First come named turns, each shown by rows before and after it. For each pair of rows after them, which turns, in which order, take the first row to the second? The first pair is done for you.
turn z807:
[ 13  -8  26  11  -1 -25  26   0  39  -6 -37 -13 -12  11 -19 -19  -7] -> [ 18 -22 -22   2 -44  25   7  12   9  29   1  18   0   0 -25  -9  10]
[-27   6  12  21  15  -1   8 -16 -15  21 -44 -17  -5  12 -13   2  -2] -> [-25   0 -10  18  -8  24   0  -9 -29  36 -31  -1  -3  10 -19   8   6]
[  8  10  10  13  -8   1  12   4 -10   7   6   3   7  21 -18  -6   6] -> [  9  17   3  15   0   9   3   4 -15   7  17  -3   5  19  -9   0   7]
turn z31:
[-23   6  -6   7 -16  -9 -16  -6 -25  -6   7  17  -7  -4   9  14  -2] -> [-24  11 -11  -7 -23 -14 -13  -3 -19   1   3  17  -5  -1   5  15  -6]
[-20   3 -21 -22 -17  15  -6  12 -10  -1  12 -13  13   7  12  -2   6] -> [-26   7  -9 -33 -14 -12   0   4  10  -5 -14 -20  11  13   1  -2  -1]
[  2 -27   0  27  -3   7  -3  -6  -8   8  -7  26   8  -5  -9  -6  10] -> [  4 -19 -14   8 -14  15  -8  -4 -10  17   1  24   7  -5 -11  -1  11]
[  3  11 -14  20  15  14 -17  28 -17 -21  17   0  23   4  22  26 -17] -> [  2  20 -31  -2  -3  11 -16  30  -8 -10  13  -9  24  10   9  32 -23]
turn z857:
[  2   6   3   4  12   1   3  -1 -11  -1  16  -9  -3  -5  15   6   0] -> [  1   5  11  -4   2 -19  17  -5   6  -2 -10  -7  -2   3   1   1  -7]
[ -9 -24  34  13  10 -27  10  -1   1  -2 -30   7   4   4  -3  -8   8] -> [ -3 -36  16  19  -9   2   1   8 -18  12 -13  27  14  -1  -4  -6  17]
[  7   9 -26  -5 -17  22 -22   6  10  24  23  -5  -8   5 -14   3  -5] -> [  1  24 -16  -3  11   7 -20   1  20   8  21 -30 -12   3   0   1 -11]
[-18  29 -29 -37 -11 -20 -10   3  20 -11   2 -38 -16  16 -22  11 -15] -> [-14  13 -48 -38 -36   7 -17   9  10   9  13 -10  -7  13 -34  10  -2]
turn z183:
[  2  -5   4 -25  15 -29  24   2  27  -3 -13 -30   2  18  -5   5 -27] -> [  1 -29  23  -4  18 -31  29  -2  18  -6 -23  -6   4  20  -2  -4 -21]
[  1   3   0 -44  -5  14   8   6 -24  -9   9  33  12   3 -16  13   6] -> [ -2  17  -4 -53   3   5   4   3 -20 -12  16   6   6   0 -10  16  -2]
[ 15  22 -26   0 -33  26   6  13   7  21   9  10   9  -2 -30  12   4] -> [ 11  46 -19  -9  -6   5   6  11  20   6   6 -29   0  -2 -16  15  -9]
Then:
Each pair is 2 to 3 turns apart.
[-11  -8  31   1 -16 -48  22 -12  24  15 -54  10  15  30 -38   7 -26] -> [-11  48 -39 -39 -11  -5 -11   2  14  23  12 -53   2  24  -5  34 -27]  z807 z183 z857
[ -9  21  26  14  -1 -22  -1 -12  30  -8 -55  -1  -8  29 -18  -5 -26] -> [  2  -2  -6  11 -44  18 -15   1   7  24 -32  43   3  21 -37   0 -14]  z857 z31
[  3   0 -19   0  28  -4  -9   0   3 -13  28 -33  -3 -18  23 -10   2] -> [  1   6 -23 -19  12 -11  -5   0  20  -7  12 -40  -7  -7   8  -4  -3]  z31 z31
[-10  17  20  32  30  -3  -3   7 -23 -13  -2  -1   2  -7  11 -11 -20] -> [-12  -1  27  23   4 -10  11   6 -12   3 -25  29  11   4 -14 -12 -22]  z183 z857 z857
[  4  29 -25 -35  -9  -6  -7  -1  11  -8  12 -21  -1  12 -13   9  -8] -> [  3  27   3  -9  19 -15  -6  -5   8 -26  10 -33  -6   6   3   7 -13]  z857 z857 z183
[ -1 -36  16  13 -16  -2   8   5  -1  10 -20  27  16  -9  -6  -2   9] -> [  2 -33  -2   0 -27   9   3  14  -3  21  -7  25  19  -9 -12   1  10]  z31 z31
[  6 -10   6  27   0  15 -21  -1 -16  -9   9  22  14  -8  26   4  19] -> [  1  13 -23 -28 -31  -6 -17  -3  10   9 -17   4  12   6 -12  16   6]  z31 z31
[-13  14  35  13  35 -23   8  -5   9 -23  -1 -24  -8  -2  17   2 -11] -> [ -8  24 -27 -18  -4  20 -12  11  -6  10  41 -20  -4  -8  10  19   2]  z807 z183 z807
[ -5  34 -29 -20   6  10 -19  20  11  -6  14 -39  -6  -6  15   9 -10] -> [ -8  27   9   2  31 -20  -1   8  23 -25 -11 -36  -6   1  21  -2 -11]  z31 z31
[  4  15  15   5  19  11  15   4   3 -15  13 -18  -6 -13  24  -4  -2] -> [  1  22  -2 -31 -10   0  17   6  21   4  -3 -19  -8  -2  -5   6  -9]  z31 z31 z857
[ 12  28 -19  11  16   9 -15  13  -1   0  13 -21   8  11  15  -8   1] -> [ 10  29 -11  -2  14  -8  -6   9  17  -9  -6 -28   7  17   4 -10  -7]  z31 z31
[ 11  -5  19  32 -10   3  21  17  21   9  -8  35  24   3 -16 -27  11] -> [ 12   1  -4  18 -26  22  13  25  11  24   6  33  24   2 -20 -18  12]  z31 z31
[-22  18  14 -17   6 -52  24 -12  29 -12 -32 -30  -1   2 -14   8 -12] -> [-11   9 -25  14  11  28 -17  10 -28  -1  53 -13   4 -26  31  13  11]  z857 z857
[ 13 -25  13  15  -2 -11  21 -14  30 -10 -12  35 -25  16 -26 -13 -12] -> [ 13 -31   4  14 -14  -2  18 -10  27  -2  -7  43 -21  15 -34 -13 -10]  z183 z31
[ -3 -25  10 -24 -60   3  14 -18  12  44 -48  38  31  19 -63  -3 -13] -> [-14  58  18 -29  37 -30   4 -32  31  -7 -16 -83  -6   9   7   1 -35]  z857 z183 z857
[ 11  -1   7   7  43 -20  19 -13  -9 -29  10 -14  -4 -17  27  27  -6] -> [ 11 -22  -2 -20 -10 -28  37 -14   8   1 -27  27   8  -4 -21  25  -6]  z857 z183
[ 11  38   7 -24  16 -28  14 -11  21  -9  -6 -51  10  15  11  15   2] -> [ 19  31 -15  -2  14  20  -6   0 -17  -1  39 -32  16  -3  37  19  19]  z31 z31 z31
[  7  23 -10 -30  -5 -17  -7 -11  17   1 -18 -24 -17  12 -13   4  -9] -> [ 18   1   4  27  17  20 -20  -7 -22  -8  21  -1  -8  -8  23  -3   9]  z183 z31 z31
[ -5  10  -6 -18 -11 -19   6  -4  12   4 -13 -12  -3  10 -19   2  -4] -> [ -3 -10  22  26  19  -4  -1  -8 -10 -11   4   0   0  -2  10  -6   8]  z31 z31
